In the data rows, zero lies at 4.5, halfway between 4 and 5.
Every row has a hidden score. In each pair, how much higher is the second row's than the first's? 10 means about the same, 20 much higher and 0 much lower. The score is a weighted sum of the row's numbers plus the product of two more (or one squared), each taken from its middle value.
[7 8 1 5 6 4 8 4 0 9 1 6 4 3]
[5 8 2 4 5 3 4 3 3 6 4 7 3 3] -> 13
[5 3 5 4 3 6 6 4 4 3 4 5 4 4]
[4 5 6 1 2 5 2 5 6 3 6 3 2 7] -> 15
[6 5 4 2 4 6 6 6 3 6 4 5 2 5]
[7 2 6 3 3 7 6 5 5 5 3 3 4 3] -> 6
[4 3 6 4 4 8 5 6 6 2 5 2 3 6]
[5 3 6 8 4 6 4 4 4 3 6 5 5 3] -> 10
[5 7 2 5 5 3 3 5 5 6 3 4 6 5]
[4 5 3 4 5 6 8 5 2 7 3 4 7 5] -> 13
[3 4 6 2 4 6 3 4 7 2 5 1 4 7]
[5 3 5 6 6 5 7 4 3 6 2 5 5 3] -> 8
[5 3 7 4 4 7 5 7 5 4 5 3 7 5]
[3 5 4 2 5 4 3 3 4 4 5 3 3 6] -> 9
[4 5 2 2 4 4 4 4 3 7 5 4 3 5]
[6 3 4 5 4 5 5 3 3 5 5 6 4 2] -> 9
[4 5 3 7 6 3 3 5 5 4 5 7 5 3]
[2 6 3 4 3 5 3 5 6 3 5 4 3 7] -> 9
[5 3 7 2 2 7 3 5 8 1 6 2 4 7]
[3 3 6 5 4 6 4 6 5 2 6 4 5 4] -> 12
[5 4 4 3 2 6 4 4 6 4 5 0 3 7]
[5 6 3 6 5 4 6 2 2 6 5 6 5 1] -> 12
[4 4 4 9 5 3 5 5 2 5 4 7 4 1]
[5 7 2 2 4 4 5 4 2 7 4 5 3 5] -> 9
[5 2 6 3 2 7 5 6 5 2 3 3 4 6]
[4 6 3 3 4 5 5 4 5 6 5 3 2 6] -> 13
[3 7 2 7 4 2 5 2 3 6 4 7 5 2]
[5 5 5 3 3 6 5 4 6 4 4 2 4 6] -> 11
[4 6 2 7 4 3 4 3 4 6 4 7 6 4]
[4 4 6 2 2 5 6 4 5 2 5 2 5 6] -> 12
[5 7 1 4 4 3 6 3 1 8 2 6 4 5]
[5 3 4 6 5 6 6 5 1 5 3 7 6 4] -> 13
[5 7 1 4 5 3 6 3 0 9 4 7 5 4]
[3 5 3 6 6 4 3 6 6 3 4 4 5 5] -> 10
[5 5 3 7 5 3 4 3 4 4 5 8 6 2]
[6 7 1 4 3 2 6 4 1 7 4 5 3 4] -> 10
[5 3 6 6 5 4 5 5 5 5 5 5 5 3]
[4 4 6 3 6 7 2 6 7 5 4 2 8 7] -> 10
[5 4 3 3 4 4 5 4 4 5 4 3 4 6]
[4 3 6 2 3 7 3 5 7 2 5 2 4 8] -> 13
[6 8 2 2 3 5 7 2 2 8 3 4 2 5]
[6 3 5 4 3 6 7 3 3 5 6 4 3 4] -> 13
[5 6 3 3 4 4 6 4 3 7 3 6 2 5]
[2 5 5 3 4 4 4 4 6 3 6 3 5 6] -> 11
[5 7 3 7 7 3 4 4 4 6 5 6 5 4]
[4 6 4 5 6 3 5 3 4 4 5 5 6 4] -> 8
[4 3 3 7 6 2 5 4 3 4 5 7 4 3]
[4 7 4 3 4 5 2 6 4 6 4 4 4 6] -> 13
[5 7 3 3 4 4 4 4 6 7 3 3 4 5]
[5 3 4 6 7 5 5 5 5 3 5 6 7 4] -> 13
[6 3 7 4 5 6 4 7 5 3 4 5 4 4]
[5 5 4 3 4 5 6 4 3 7 3 4 3 5] -> 7
[6 2 6 5 5 6 6 3 3 5 5 5 3 4]
[6 5 6 3 3 5 6 5 4 4 6 3 3 6] -> 11
[6 3 5 2 5 7 4 5 5 4 3 3 4 7]
[4 7 3 4 7 4 7 5 4 6 5 5 3 5] -> 11
[7 6 4 3 3 6 8 5 3 7 4 4 5 6]
[6 4 5 4 4 6 6 4 3 5 4 5 3 3] -> 9
[4 2 6 7 4 6 6 6 4 5 4 7 6 1]
[5 3 5 1 3 5 4 5 7 3 5 1 6 7] -> 5
[4 4 5 6 7 5 3 6 4 4 4 6 7 2]
[5 7 3 2 5 4 6 2 2 6 3 5 5 5] -> 4
[5 7 2 5 5 3 3 3 6 5 5 4 4 5]
[4 5 5 4 5 5 4 4 5 3 4 3 8 7] -> 10
[4 3 6 3 4 7 4 5 5 4 2 3 6 6]
[4 7 2 5 4 2 4 3 3 8 3 5 4 3] -> 9
[3 4 7 4 2 5 5 4 4 2 5 4 2 4]
[3 4 3 7 6 4 3 4 5 5 4 6 6 3] -> 7
[5 4 5 2 3 6 6 6 5 3 5 4 4 5]
[3 7 2 5 5 3 5 4 4 6 4 6 3 4] -> 10
[6 6 4 3 4 5 6 5 5 6 1 4 4 6]
[6 6 5 4 4 3 4 3 4 5 4 5 3 6] -> 14
[3 3 7 2 4 7 3 6 9 3 4 2 5 9]
[3 6 3 4 5 3 1 5 5 4 7 5 3 5] -> 13
[6 4 5 6 8 5 6 6 2 6 4 6 5 3]
[6 5 5 2 3 6 7 4 4 5 4 3 4 6] -> 5
[6 3 5 3 4 6 6 6 3 7 4 4 2 3]
[2 5 5 6 5 2 4 4 6 4 5 5 4 4] -> 7
[3 6 3 6 4 2 4 6 5 5 5 4 6 5]
[4 4 6 3 5 6 5 6 6 4 2 2 8 7] -> 7
[5 2 7 3 3 8 4 4 6 1 5 3 6 6]
[6 3 6 5 5 6 6 5 2 6 3 3 4 4] -> 13
[4 0 8 5 3 6 1 3 8 2 6 1 4 5]
[3 5 5 7 5 2 3 5 7 2 7 6 6 4] -> 9
[5 2 8 3 4 7 4 5 7 1 5 2 5 7]
[5 6 1 8 6 1 6 4 3 7 4 9 4 2] -> 6
[5 5 4 3 3 4 6 3 6 4 4 3 4 6]
[5 4 7 2 4 6 6 3 4 5 4 5 3 4] -> 18
[5 2 7 4 4 8 5 6 6 3 5 2 6 7]
[5 6 4 3 5 5 6 5 5 7 4 5 6 5] -> 9
[5 2 7 3 3 7 4 4 6 2 6 4 5 5]
[5 3 6 2 2 6 3 4 3 3 5 4 2 5] -> 11
[3 5 3 7 7 2 3 4 3 5 5 7 4 3]
[6 6 4 4 5 3 5 5 4 6 4 4 4 5] -> 7
[2 4 3 6 6 4 3 5 6 3 5 7 6 4]
[5 8 3 4 4 2 5 4 4 6 3 5 3 5] -> 7
[6 6 2 3 3 5 4 5 4 5 5 3 3 5]
[5 6 3 3 4 4 6 5 4 7 5 4 4 5] -> 13
[5 3 6 5 4 5 6 4 3 4 5 5 5 3]
[5 7 3 3 2 4 6 5 4 7 6 2 4 5] -> 13
[5 5 3 4 5 4 6 5 2 7 3 3 5 5]
[3 4 6 6 6 5 1 7 7 2 5 6 6 4] -> 16
[4 3 5 2 2 5 5 5 7 4 4 4 4 7]
[3 3 5 4 5 6 4 4 5 3 3 5 5 5] -> 14
[4 7 2 5 5 2 5 4 4 6 5 7 3 1]
[4 4 5 6 5 4 1 3 5 3 4 6 5 5] -> 11
[3 5 6 3 2 5 2 4 7 3 5 2 2 8]
[6 3 5 4 5 6 7 3 2 7 3 4 3 3] -> 10
[3 3 4 7 5 3 4 3 4 4 5 6 4 3]
[4 6 2 2 4 3 4 5 6 4 5 5 4 6] -> 7
[4 1 8 6 6 6 4 6 9 2 5 3 5 6]
[3 5 3 3 4 3 4 4 5 3 4 4 4 6] -> 4
[3 6 4 3 3 5 2 6 4 4 4 3 5 6]
[6 2 7 5 4 5 5 3 4 5 5 5 6 3] -> 12
[3 4 6 5 5 7 6 5 4 3 4 3 4 4]
[5 7 2 4 5 3 6 5 4 7 5 7 4 5] -> 8
[5 3 5 4 6 5 4 6 5 3 4 6 5 3]
[1 5 5 6 4 3 1 6 9 3 5 4 6 6] -> 6
[5 2 6 4 5 6 6 4 4 3 5 4 5 4]
[5 3 7 3 4 5 6 6 4 4 4 6 5 4] -> 11
[2 6 4 6 4 1 3 5 6 3 5 5 5 5]
[3 3 7 8 6 5 4 7 5 2 7 4 7 5] -> 17
[3 5 5 7 5 3 3 4 5 5 6 6 5 2]
[4 4 5 7 5 4 3 5 5 3 3 4 6 4] -> 5
[4 5 2 6 4 3 3 4 3 6 5 7 3 1]
[7 3 7 4 5 7 4 5 5 3 4 5 5 3] -> 13
[4 3 7 2 3 7 3 7 8 3 5 1 6 8]
[4 3 5 7 5 5 5 5 3 4 5 7 3 1] -> 12
[7 4 6 4 4 6 6 6 4 6 5 5 4 3]
[5 2 6 5 4 6 4 6 5 3 5 4 5 3] -> 7
[4 4 3 5 6 6 2 3 5 2 3 6 4 5]
[6 3 4 7 5 6 5 5 3 5 4 7 4 2] -> 4
[6 4 6 3 3 6 3 5 5 3 5 3 3 6]
[3 6 3 6 6 1 4 5 6 5 4 6 5 3] -> 6
[4 6 3 5 4 3 4 4 5 5 6 6 4 5]
[3 5 4 7 5 3 3 5 6 3 5 5 5 4] -> 9
[4 2 7 5 5 4 6 5 4 4 5 6 5 2]
[2 4 5 3 4 4 1 5 9 3 5 1 5 8] -> 6
[5 6 4 5 7 6 5 4 3 4 3 5 4 4]
[3 6 3 5 4 2 4 4 4 5 6 5 6 4] -> 5
[5 1 7 5 5 8 3 6 6 3 4 4 4 5]
[6 2 6 3 3 6 6 5 3 3 5 4 2 4] -> 7
[2 6 4 5 4 2 3 3 4 3 6 4 5 6]
[4 6 4 3 5 4 4 4 5 6 6 4 4 8] -> 13
[6 3 7 6 6 6 5 5 4 3 6 5 6 4]
[3 6 5 2 4 4 5 5 6 5 4 1 4 6] -> 6
[3 7 3 5 5 3 4 3 3 5 4 5 4 3]
[5 1 8 3 2 6 3 3 7 2 5 2 1 7] -> 12
[5 5 1 7 5 2 6 4 3 8 6 8 5 1]
[5 4 7 6 5 4 7 4 5 4 4 5 6 2] -> 11
[3 6 3 6 6 2 7 5 4 6 5 6 6 2]
[6 3 6 3 3 5 4 4 3 5 5 3 3 5] -> 13
[4 5 6 3 4 4 6 5 5 5 5 5 5 7]
[5 5 4 5 4 3 2 6 5 2 5 4 7 6] -> 3
[4 6 3 3 3 4 6 3 4 5 4 2 3 6]
[6 5 5 2 4 6 6 4 4 5 3 1 4 4] -> 12
[4 5 5 2 3 5 5 4 6 3 4 2 3 8]
[4 7 2 6 5 4 6 4 3 9 5 6 4 4] -> 15
[3 5 5 8 7 4 4 5 4 6 4 7 6 2]
[5 3 5 5 5 6 6 6 5 5 4 3 6 5] -> 6
[4 5 3 7 5 3 3 3 4 5 4 6 6 3]
[5 3 5 6 5 5 8 5 2 6 4 6 4 2] -> 14
[4 2 6 5 5 5 4 5 4 3 5 6 3 3]
[1 6 4 7 4 4 3 4 7 3 5 3 5 5] -> 4
[6 2 7 2 4 7 6 5 8 3 5 3 3 6]
[2 5 4 6 5 4 4 7 8 4 4 3 6 7] -> 7
[4 7 3 6 5 3 4 4 3 6 4 7 3 1]
[6 2 6 5 7 6 6 6 4 4 4 5 7 3] -> 10
[3 7 3 7 5 2 4 4 4 4 3 7 5 2]
[5 3 6 6 4 3 5 4 2 4 6 7 2 2] -> 17
[4 5 5 3 5 3 4 4 7 4 5 4 5 7]
[4 4 4 7 4 2 4 3 3 4 4 6 3 3] -> 9
[5 2 6 6 6 4 4 5 6 3 4 5 5 3]
[4 3 5 2 4 4 4 6 7 4 5 2 4 7] -> 9
[6 6 1 6 5 3 5 2 1 7 5 6 3 2]
[2 7 4 5 5 2 5 6 6 3 6 4 4 5] -> 12
[6 4 4 6 5 4 6 5 0 6 6 6 4 2]
[4 4 5 7 5 4 4 4 4 4 5 4 6 5] -> 7
[3 6 3 4 5 5 2 5 8 2 5 3 5 7]
[6 4 7 4 4 6 5 5 4 4 3 2 5 5] -> 12
[4 7 2 3 5 3 6 3 2 8 5 5 4 5]
[5 7 1 4 4 3 5 3 2 8 5 6 3 3] -> 9
[4 4 6 5 6 5 4 5 4 3 5 4 6 4]
[4 6 4 2 4 4 5 5 7 5 4 2 4 7] -> 5
[5 2 5 5 7 7 4 4 6 3 2 4 6 5]
[4 4 5 4 4 3 3 3 3 3 5 6 2 1] -> 10
[5 4 5 1 4 5 5 4 5 6 5 2 3 7]
[4 7 2 5 5 4 6 4 4 9 4 5 6 5] -> 9
[5 3 7 6 5 5 4 5 4 3 5 3 5 3]
[6 2 6 4 5 8 5 5 6 3 4 3 4 5] -> 10
[2 5 3 4 5 2 3 4 6 3 5 4 5 5]
[3 5 5 4 4 4 3 5 6 4 6 2 3 8] -> 15
[5 2 7 5 5 6 5 5 3 4 5 6 6 2]
[3 4 4 7 5 4 3 5 5 3 6 5 7 3] -> 6
[4 5 3 3 3 3 5 5 6 5 4 3 5 6]
[6 3 6 3 3 6 6 4 3 5 4 3 3 4] -> 15
[5 4 6 2 4 5 5 4 5 5 5 2 4 8]
[3 6 3 5 6 5 3 4 4 5 7 6 4 5] -> 13
[5 3 6 5 5 6 4 4 4 4 3 4 6 5]
[4 5 2 7 8 3 4 3 3 5 2 8 6 3] -> 11
[4 7 3 5 3 3 5 5 4 7 5 4 5 6]
[3 6 4 4 3 2 1 3 6 3 7 4 4 7] -> 6
[7 3 7 4 4 6 5 5 5 3 4 3 4 5]
[5 2 7 4 3 6 3 4 5 1 6 3 3 7] -> 12
[3 7 4 4 5 6 4 6 5 5 3 4 6 7]
[6 9 1 7 6 2 6 2 2 9 4 7 5 2] -> 9
[5 2 8 3 3 7 4 5 6 1 6 4 2 3]
[3 5 6 5 4 2 4 5 5 4 7 3 4 5] -> 11
[4 4 5 5 6 6 5 4 4 4 3 5 4 4]
[3 6 2 5 4 3 4 5 5 5 6 4 6 5] -> 5
[5 3 5 5 5 6 6 5 3 5 4 3 3 3]
[4 5 2 5 6 4 4 3 3 4 3 8 2 2] -> 15
[4 3 4 6 6 5 5 6 5 4 2 6 6 3]
[5 5 5 6 5 2 4 4 4 4 7 6 6 2] -> 14
[2 5 5 7 6 5 3 5 5 2 6 5 3 3]
[4 7 4 3 3 6 3 3 4 5 4 3 3 5] -> 5
[6 5 4 3 2 6 5 3 4 5 5 2 3 7]
[3 2 7 5 6 8 1 6 6 2 2 5 7 6] -> 16
[6 2 6 4 3 6 4 3 5 3 6 4 2 3]
[4 2 5 3 3 6 1 6 8 2 5 2 3 8] -> 8
